One vector is turned by the same rotation once a tick. Each row is the vector after some number of ticks, and that number follows the row.
The counts run from 0 to 772.
-11,-30,14,3,2,5,1,-2,-6,-10,16,-10,12,5,21,3,10,-11,-4,-16,21,-6,-4,-28,12,-12,7,12,-10,6,11,0,-2,2,20,8,4,-4,13,-16,-2,-11,-19 | 109
-5,-9,9,2,-6,10,-2,18,-5,6,35,-24,-4,-9,22,-3,7,-4,-3,-19,12,0,2,-16,-7,-16,8,-3,-3,9,11,-3,1,6,18,10,18,0,20,-10,0,-20,-13 | 378
-8,-18,29,-1,-12,0,-2,18,-11,-1,17,-2,9,4,24,-5,2,10,-19,-10,19,-2,3,-8,-14,-22,5,6,-8,10,7,14,18,2,20,6,-6,-2,10,-12,9,-12,-10 | 491
-19,-5,4,3,-7,5,-3,-9,-11,-5,27,-5,-5,-12,17,-1,8,-14,-12,-9,19,-12,-10,-10,28,12,3,-6,-17,-3,-1,9,10,3,21,19,1,13,23,3,9,-7,-13 | 171
-7,-2,0,9,-16,6,-7,12,-5,12,11,-15,-12,-18,3,-2,9,5,-9,2,28,12,-1,8,22,0,7,-21,-14,22,8,-2,-3,11,16,1,2,-2,9,12,10,-25,-12 | 249
-17,-6,7,2,-9,7,1,4,-23,7,19,-12,6,5,19,-5,-1,4,5,-11,14,-16,10,-1,7,4,13,-6,-25,6,26,-1,18,-8,9,9,1,2,24,-1,22,16,-2 | 320
-6,-7,0,-6,-9,13,-6,18,-8,-15,15,-5,0,-3,31,0,15,-3,-1,-18,22,-2,-1,-7,9,-15,-1,-19,-14,19,-1,12,-11,17,22,1,-7,-1,11,-3,-13,-20,-18 | 333
-8,0,5,-8,-8,12,-6,13,-7,-2,23,-17,5,-7,21,14,17,4,-10,-20,23,-5,1,-19,4,-7,12,12,-14,13,2,9,0,-3,22,17,11,4,11,3,12,-22,-9 | 714
-6,-24,10,-4,-4,18,-1,3,-10,-1,15,-20,15,4,18,-1,2,7,1,-4,19,1,10,-4,8,-6,8,1,-7,19,26,-7,4,-24,7,0,25,-3,18,-5,14,6,-19 | 653
-16,-29,18,9,-4,3,2,-5,0,16,14,-19,-4,-8,1,-13,-2,-6,-10,9,23,8,-3,-4,22,7,14,-4,-9,18,20,-8,2,-4,17,1,18,-2,14,1,15,0,-17 | 696
-11,-13,10,3,-7,-3,4,1,-26,-15,-11,15,1,1,24,-12,18,9,-7,-1,29,-16,-4,2,16,-6,9,-1,-27,10,6,-4,18,0,1,7,-19,-12,5,-3,7,-11,-8 | 177
-6,-27,21,9,-12,10,11,13,-15,-7,-5,3,-8,0,13,-18,-2,-1,-3,19,4,-8,4,17,13,10,-9,-17,-2,22,23,-11,17,-4,4,-11,0,-17,9,-4,0,-2,-15 | 578
-13,-5,-6,15,-7,15,3,6,-15,-6,4,-6,-11,-13,6,8,7,-15,4,0,13,-8,2,4,44,27,-10,-15,-13,13,10,-18,4,0,9,3,4,-4,11,12,1,-12,-11 | 627
-1,6,2,-11,-6,22,6,25,-17,-1,22,-13,-2,-16,19,-2,20,9,-3,-20,10,-15,0,-5,-5,5,9,-8,-6,18,16,4,1,3,17,-2,12,-17,10,3,-3,-18,-3 | 144
-14,-24,20,8,-3,13,-5,-4,2,-14,14,-8,-14,-1,20,-16,2,-14,-1,6,9,10,-3,-9,21,2,-10,-14,-1,11,7,-11,0,0,16,15,19,-6,18,-13,-4,-15,-24 | 232
4,-13,23,14,-23,1,6,16,-13,-4,10,-1,2,-2,14,-15,-4,16,-19,11,4,-2,5,8,-8,-2,5,2,3,9,11,-6,30,-13,16,5,10,-19,13,-6,14,-18,-12 | 533
3,-8,2,12,-25,15,-9,22,-7,-10,16,-25,7,-11,20,6,5,11,-7,-11,10,18,6,-5,2,-8,-2,-9,1,12,3,0,-2,0,19,7,13,-8,14,-9,-1,-26,-12 | 376
-7,-23,14,1,-14,17,1,19,-2,-8,18,-9,-1,-7,19,8,-3,-13,-21,3,8,-5,5,0,17,-4,-22,-12,5,11,3,-6,11,-3,5,-9,1,17,9,-4,-18,-14,-28 | 728
-11,-13,15,-12,9,25,8,22,-7,-7,2,-17,3,-16,16,1,17,-1,2,9,12,1,13,3,7,2,4,-6,0,42,23,-5,8,-1,0,-3,20,-4,4,10,14,-13,-4 | 81
-11,-11,19,5,-16,15,-5,20,-4,-6,3,-4,-16,-18,13,2,17,0,-17,4,17,5,-5,-8,19,8,-6,-1,1,18,-2,-5,0,2,9,4,18,-16,-5,0,-7,-40,-15 | 185
1,-16,8,7,-12,16,6,26,-3,-6,12,-21,-8,-25,5,9,-1,2,-10,16,3,-4,17,13,5,3,-8,-10,12,26,20,-11,20,-1,5,-2,13,-4,18,6,11,-13,-10 | 310
-9,-24,15,-4,2,14,18,22,-12,-8,1,4,5,-10,15,-6,18,-12,-17,0,10,-10,-9,-3,11,10,-7,-7,-5,26,17,-2,10,2,12,-17,3,-10,0,-4,-23,-17,-18 | 685
-10,-11,14,14,-10,8,9,24,-14,9,9,-14,-16,-23,-1,1,-1,-10,-12,16,6,-2,10,9,21,13,-5,-15,-1,19,24,-20,24,3,-6,-5,4,-7,11,2,8,-12,-2 | 581
0,-13,9,-8,-6,17,-3,8,-5,-18,20,-8,4,0,22,1,9,11,-4,-19,20,-17,-4,-14,1,-6,10,9,-11,7,10,11,-5,-2,33,4,7,-7,18,-6,5,-6,-19 | 716
-15,4,13,17,-19,5,6,18,-26,1,8,8,-14,-8,6,-1,5,-3,-13,2,10,-14,-8,9,31,30,-12,-12,-20,3,11,-8,18,5,11,3,-13,-11,6,1,-5,-19,-4 | 516
-14,-20,8,-1,0,20,5,-3,-16,-25,15,-3,8,3,33,-18,9,-13,8,-6,-2,-8,2,-6,13,5,-10,-12,-3,13,14,-5,8,-7,14,14,14,-5,22,-13,-3,-5,-16 | 2
-10,-1,10,12,-20,10,4,18,-21,7,6,6,-19,-10,6,-10,1,9,-9,11,9,-14,-1,19,28,28,-6,-22,-17,13,15,-8,19,-5,8,-8,-2,-12,8,11,0,-7,-9 | 244
-5,-28,18,6,3,9,10,5,-7,-7,8,-4,1,4,14,-19,-1,4,8,9,11,-9,-1,1,7,2,15,7,-5,24,35,-11,4,-6,16,-1,18,-17,19,-5,15,0,-14 | 194
-3,-8,16,10,-19,-6,-1,23,-4,14,6,0,-8,-17,2,4,6,16,-23,1,36,-7,-4,4,13,-6,11,3,-15,14,6,2,15,0,11,-9,-8,0,-3,10,9,-22,-8 | 138
-5,-25,17,0,-5,11,15,13,-15,-24,6,11,13,11,27,-10,2,-5,-9,0,1,-24,-2,1,7,8,-16,4,-5,11,8,-1,17,-9,19,-1,-7,-6,14,-8,-9,-4,-16 | 114
-12,-2,6,-14,-11,19,-11,-2,-7,-1,14,-14,-7,-23,12,-1,13,12,-12,5,22,-2,4,7,18,6,10,-14,-10,22,7,16,6,-5,15,10,17,7,16,16,24,2,-11 | 587
-10,-6,9,-1,-10,4,0,3,-22,-7,15,14,-2,16,31,-16,13,2,0,-15,19,-25,-9,-4,8,-5,8,1,-25,-2,8,1,4,-7,13,11,-6,-7,13,-9,-5,-8,-16 | 447
-1,-12,13,5,-12,18,-3,20,1,0,17,-25,3,-12,15,-2,4,7,-14,1,13,20,3,4,-2,0,-2,-13,7,25,10,5,-1,0,24,0,19,-7,8,-3,-1,-27,-15 | 648
-19,-18,14,9,-19,12,-8,15,-12,11,17,-13,-12,-11,18,4,-1,-15,-13,-6,14,0,7,1,32,2,-17,-27,-11,7,8,-13,12,1,-6,-2,-5,11,9,-3,-9,-7,-19 | 393
-10,-13,4,5,-7,-3,3,10,-22,-1,17,-6,9,7,18,-2,-5,9,7,-6,15,-18,6,5,5,2,10,-6,-26,12,28,0,14,0,20,3,-12,0,31,2,28,14,-2 | 321
-15,-7,11,9,-3,5,0,4,-10,1,18,-3,4,20,27,-11,-12,-3,10,4,3,8,12,5,14,3,-9,-10,-14,16,14,-12,5,-3,21,26,3,11,22,1,16,-11,-12 | 276
-8,-7,18,-2,-9,16,0,15,-2,-4,14,-8,-22,-24,15,-8,21,-3,-19,0,15,-8,-9,-7,14,5,0,-1,6,11,2,-3,3,-1,7,5,22,-13,4,-3,-9,-31,-20 | 186
